In the rows, 128 means zero.
Each named move below is a turn or a mirror, shown by a few rows before and after it. Which moves, in which order, take the first row of each later pair to the second? The first pair is answered.
ribe (before -> after):
118,127,115,117,128,114,148,108,143,131,173,153,148,131,123,112,145,143,102,127,128,123,154,157,137,112,159,96,145,171,114,134,139,120,136,109,149,110,154,157,125,113,110,108,83,97,110,174,114,105,148 -> 125,128,124,135,137,124,154,111,145,125,177,153,131,137,117,120,145,149,92,122,132,120,150,161,145,105,149,103,151,164,102,128,127,116,126,105,150,127,160,159,129,102,125,110,90,102,112,165,123,88,126
115,110,138,115,124,111,123,144,119,171,124,103,133,135,140,129,149,118,144,116,148,120,134,121,126,142,110,140,147,121,108,141,133,114,118,106,119,127,123,148,119,122,142,121,97,132,140,157,164,101,104 -> 115,110,133,107,120,107,120,140,116,175,120,101,140,131,141,126,149,117,148,117,146,121,136,119,123,146,116,139,144,122,116,146,136,116,123,109,117,121,119,148,117,125,137,123,96,130,139,162,161,107,113
81,121,152,99,162,133,112,110,138,133,128,144,130,138,127,107,135,122,145,111,124,150,118,114,108,136,141,126,128,123,114,136,115,133,163,140,129,146,144,71,150,115,139,132,157,143,129,133,131,155,119 -> 83,123,155,103,162,133,114,111,138,133,128,142,123,140,123,110,136,125,142,108,125,149,119,115,110,133,137,125,132,119,110,133,111,128,158,137,129,150,149,69,148,112,139,133,156,146,129,132,132,147,113
102,130,132,136,141,135,124,130,126,132,131,115,128,135,151,113,132,132,127,144,132,123,131,134,131,142,122,124,125,124,104,141,151,105,125,125,140,123,127,129,114,123,166,108,106,153,130,156,147,106,118 -> 94,131,125,124,139,128,122,129,123,136,129,111,137,134,154,112,130,127,133,144,130,126,131,133,129,145,127,122,122,129,108,144,159,106,132,127,141,117,121,129,114,130,159,110,101,152,130,159,144,116,129
nukal (before -> after):
110,136,168,123,118,128,125,130,107,133,95,152,127,141,133,124,133,101,116,146,143,123,129,137,152,136,149,116,142,106,144,98,156,137,91,104,114,134,132,139,128,132,114,158,142,134,164,139,123,110,105 -> 117,140,152,113,106,114,122,132,113,141,93,159,134,130,136,120,134,97,125,145,132,124,129,130,144,137,150,114,137,121,156,98,155,142,92,114,111,125,121,136,126,142,101,161,141,112,158,135,113,118,129
121,123,139,126,116,137,140,131,130,105,122,120,141,116,126,142,127,123,125,141,133,149,136,132,135,129,134,123,123,141,130,128,131,134,130,139,130,123,133,132,119,124,129,128,132,127,138,121,120,127,136 -> 126,125,124,124,118,118,128,137,123,143,127,133,136,115,131,137,133,119,137,127,132,144,121,122,122,123,138,121,147,141,126,124,120,133,145,127,115,119,123,112,134,122,122,124,131,129,128,120,131,115,137
126,121,127,146,142,126,135,135,126,149,134,133,116,147,142,125,120,132,126,125,132,116,143,122,142,124,105,129,150,114,113,148,127,109,122,118,115,125,134,142,134,124,158,123,96,130,130,150,142,104,100 -> 130,123,124,138,124,124,146,129,139,116,129,134,128,131,136,127,114,129,122,138,113,122,160,128,145,132,102,123,121,134,133,147,136,118,106,138,133,111,125,161,112,135,144,134,94,100,130,150,116,127,136
148,133,94,152,140,93,139,145,151,181,128,173,99,114,126,123,127,116,137,123,87,115,124,105,134,120,87,129,158,130,134,104,99,131,121,106,90,128,97,103,131,122,148,141,115,103,124,103,138,85,144 -> 127,123,153,176,156,150,162,135,150,104,124,141,96,140,113,137,110,138,103,147,111,124,150,136,163,137,77,132,127,101,113,113,119,118,98,119,122,157,135,136,111,107,182,141,117,140,152,107,143,90,98
guvot (before -> after):
137,129,135,157,147,123,115,144,134,138,135,121,120,143,147,142,141,110,137,124,134,117,142,120,133,151,122,145,130,104,128,143,131,127,125,125,113,150,125,155,123,139,110,112,88,123,141,134,108,108,99 -> 133,130,130,147,143,119,114,143,130,147,133,116,126,144,152,139,139,106,144,122,135,119,138,115,129,152,131,141,132,104,130,149,134,126,134,125,110,147,120,150,125,140,106,108,85,128,141,140,110,113,107
114,114,107,98,103,128,115,125,113,158,135,123,110,136,158,115,153,134,126,121,128,127,128,102,133,116,155,119,143,142,144,122,128,123,147,78,128,67,140,117,146,112,117,138,127,147,123,115,157,152,159 -> 110,118,116,90,101,139,117,114,113,136,131,119,116,131,149,120,147,134,123,123,131,131,129,107,132,122,161,117,128,142,151,118,132,132,147,84,140,73,145,114,141,114,109,139,138,150,129,114,148,170,163
132,110,107,96,120,109,100,114,118,135,123,140,125,144,100,108,111,145,130,122,126,121,110,128,102,104,104,119,128,137,151,107,115,136,182,137,122,125,128,94,118,120,133,130,129,108,141,109,91,119,145 -> 133,113,111,96,116,115,102,109,119,124,123,139,128,144,97,109,109,145,127,125,129,121,111,130,104,107,106,119,124,139,153,102,115,140,182,137,126,128,131,94,118,120,130,132,135,109,141,106,87,126,148
Ved (before -> after):
132,98,112,150,145,137,150,77,126,121,133,128,125,144,131,184,144,153,120,84,163,136,146,152,115,119,154,140,135,77,120,157,132,123,142,116,113,159,145,106,110,99,110,111,125,168,139,111,134,146,86 -> 161,98,72,166,142,97,142,99,141,159,139,156,116,133,139,173,156,143,131,79,128,126,143,140,111,105,123,142,161,106,126,151,113,119,117,116,92,143,124,112,99,102,117,118,97,114,120,109,134,121,112
137,113,122,143,138,149,142,107,122,107,116,132,103,127,140,132,127,137,129,132,124,133,115,150,124,129,120,128,130,141,122,131,116,136,120,131,147,137,113,114,122,136,131,118,155,141,130,103,137,135,113 -> 141,111,117,147,140,142,141,112,126,119,114,137,97,128,140,130,130,138,134,127,122,131,114,149,123,125,109,128,140,145,119,128,112,133,115,129,137,138,109,117,122,133,140,118,149,134,125,104,141,123,109
136,127,107,125,143,93,122,136,132,147,127,154,99,96,113,99,136,121,122,138,146,121,77,126,67,128,133,137,154,121,128,128,127,155,141,134,121,121,132,114,132,111,118,110,145,165,111,105,133,87,117 -> 136,130,105,114,132,93,126,131,135,130,123,158,106,83,109,102,134,121,125,141,139,122,82,125,60,133,139,134,140,131,139,121,130,165,141,143,131,117,128,117,128,121,103,116,153,153,107,105,117,105,139
120,118,129,123,141,132,117,146,123,150,118,136,131,148,155,128,128,128,131,130,138,131,138,121,122,127,106,131,155,112,96,141,129,120,132,131,103,122,131,124,120,120,144,112,108,125,118,144,144,113,114 -> 131,125,114,110,122,119,120,141,133,134,116,149,143,126,151,128,124,123,137,133,119,134,142,114,115,132,111,127,136,135,123,137,129,136,124,147,112,109,114,128,106,135,118,123,115,90,114,136,121,136,159
Then:
(two moves a pair)
113,129,95,149,151,125,120,115,139,87,136,116,121,139,103,137,146,132,134,158,118,119,146,145,137,120,84,133,118,151,135,124,110,119,110,141,151,163,119,152,110,116,143,144,120,100,130,136,126,118,101 -> 107,130,106,147,155,137,122,111,134,78,136,110,125,141,98,138,143,135,131,160,124,120,144,146,138,124,94,131,108,140,131,126,114,120,116,141,158,165,125,153,112,114,141,143,129,117,135,139,128,126,93
Ved, Ved
129,134,132,95,89,112,152,133,129,115,114,116,146,108,155,143,94,102,131,130,135,150,152,133,153,142,140,108,103,149,130,139,144,149,137,135,131,118,138,140,140,135,117,130,123,117,128,124,87,160,165 -> 126,136,124,93,93,104,146,134,126,129,113,116,148,109,163,138,101,99,133,129,134,147,148,128,148,140,138,103,111,151,131,143,144,145,141,130,124,112,131,137,145,135,121,128,117,118,125,128,91,155,169
Ved, nukal
143,104,111,125,141,143,137,102,152,144,111,139,100,139,131,128,116,151,121,115,116,132,133,98,126,124,127,167,125,118,104,103,115,122,101,124,128,146,137,99,194,123,147,126,138,159,144,124,147,103,115 -> 143,108,112,111,118,146,149,96,165,104,100,136,121,118,127,129,105,147,117,133,97,142,157,105,129,135,129,160,89,142,132,107,133,131,86,148,151,132,129,120,166,138,127,136,134,126,148,126,115,133,162
nukal, ribe
127,97,139,94,142,144,104,121,129,157,141,109,111,128,131,134,129,128,116,139,154,139,115,148,112,146,151,125,159,117,112,156,116,116,146,126,126,124,124,130,152,143,131,125,118,135,127,117,134,123,150 -> 132,95,154,111,142,162,118,120,137,115,143,103,103,129,121,141,121,134,98,151,148,142,132,159,121,149,141,130,142,118,111,151,117,116,125,138,143,136,132,145,133,141,140,133,121,128,137,112,128,124,145
nukal, ribe
133,128,112,141,129,118,120,123,123,138,128,115,120,147,138,125,146,118,144,133,142,106,136,113,150,156,112,111,148,123,104,128,123,122,118,136,105,138,114,153,116,115,152,126,125,96,121,166,156,105,139 -> 128,129,118,133,123,124,127,119,124,122,125,113,131,143,136,125,144,118,139,143,137,111,145,119,151,160,114,108,130,126,112,136,135,123,114,149,113,130,114,163,108,120,143,127,119,91,124,169,144,120,154
nukal, ribe
110,107,93,137,152,81,140,125,130,139,132,128,137,145,161,103,118,107,100,151,121,120,130,134,162,112,90,146,158,124,79,138,139,116,120,131,129,117,98,154,115,116,143,158,77,89,133,165,156,113,129 -> 116,108,98,145,162,89,140,127,130,141,133,127,126,150,160,108,121,112,98,145,126,118,123,135,164,108,89,149,165,117,68,133,129,117,123,123,131,124,106,147,125,110,147,158,88,102,134,162,167,104,109
guvot, ribe
100,120,144,116,138,140,133,124,122,114,118,105,147,145,136,121,132,119,129,149,138,134,148,134,139,137,130,121,111,120,130,148,162,113,127,140,136,115,133,147,111,130,133,121,109,141,140,151,130,138,136 -> 130,116,132,156,157,131,125,139,135,144,130,125,105,150,127,128,142,125,125,128,132,123,124,127,141,114,105,133,151,119,111,123,121,112,115,122,116,140,137,128,128,114,152,127,121,133,130,130,149,89,102
nukal, ribe
92,158,133,99,124,125,100,139,124,138,91,126,166,146,114,111,144,140,121,101,140,138,131,151,134,126,145,85,104,118,142,134,186,140,138,139,135,93,139,119,124,158,126,141,105,171,135,159,92,197,171 -> 124,144,150,170,163,142,102,156,137,142,109,136,107,175,104,125,153,158,97,90,144,123,120,157,156,102,98,102,146,98,98,112,145,123,107,117,122,139,167,116,135,127,183,146,109,180,135,143,133,122,89
ribe, guvot
131,121,131,109,131,110,117,118,107,162,132,113,121,128,143,134,116,124,139,109,127,135,111,108,113,127,121,119,143,127,138,148,145,149,147,126,109,118,122,112,140,130,120,120,155,132,138,127,134,132,156 -> 141,119,152,135,143,138,124,116,115,132,136,113,98,134,128,148,112,133,120,108,131,131,113,118,125,123,114,127,137,121,126,130,127,150,132,125,120,142,138,112,143,118,132,127,171,144,144,113,139,115,125
guvot, ribe
137,124,126,109,134,116,149,117,118,122,106,105,123,118,112,124,135,142,127,140,140,117,121,134,135,131,153,129,110,127,136,138,114,147,107,131,140,127,116,124,157,114,146,141,153,118,143,159,117,137,140 -> 146,122,114,120,141,103,144,124,124,142,109,114,115,115,118,119,140,138,131,137,132,112,121,130,135,126,136,131,128,134,132,139,106,138,102,128,131,126,113,125,158,110,157,141,142,106,137,162,126,122,141
Ved, Ved
112,134,130,138,142,152,136,118,119,125,124,124,114,134,121,143,135,127,129,113,154,135,116,139,133,126,127,135,130,94,110,138,143,111,144,114,140,137,125,129,150,118,143,117,144,161,127,140,147,112,92 -> 122,140,99,128,136,124,126,123,120,165,127,141,117,126,127,134,143,113,147,100,139,130,103,124,117,119,129,132,147,111,124,134,134,120,158,109,122,120,107,114,160,127,127,120,140,140,114,137,147,116,115
nukal, nukal
120,147,158,142,102,138,131,107,141,99,85,95,148,159,50,156,110,125,123,111,94,135,145,119,128,123,139,124,86,164,143,99,115,126,139,144,156,134,126,109,116,137,86,169,160,137,142,102,110,134,148 -> 133,144,139,146,95,116,130,115,145,117,84,106,152,151,58,147,114,118,130,118,74,130,152,111,129,120,124,122,90,183,154,105,112,118,128,148,146,118,112,122,107,143,90,169,139,107,134,105,104,128,171
Ved, nukal
113,106,135,128,147,124,134,111,109,148,115,109,139,138,149,100,127,125,131,126,144,139,137,138,137,146,123,119,142,108,118,153,147,118,132,124,130,110,118,129,130,120,147,124,100,146,122,145,136,128,118 -> 119,103,132,137,151,124,136,114,117,145,118,113,134,137,147,100,130,125,127,131,139,138,142,139,142,141,110,121,145,112,115,151,145,115,121,126,132,113,120,137,123,119,156,125,97,135,123,146,138,119,114
Ved, nukal
97,110,157,131,118,160,125,128,129,112,140,119,117,124,122,140,143,130,116,124,121,125,143,142,134,154,135,107,132,117,110,123,123,138,139,141,160,136,150,150,107,130,122,118,169,158,139,114,125,125,147 -> 96,104,146,145,130,147,117,139,125,150,142,122,110,135,138,130,153,124,125,122,123,118,141,137,135,147,119,111,160,112,97,138,117,122,136,129,140,131,150,149,115,121,145,110,145,158,133,123,143,95,127
ribe, Ved
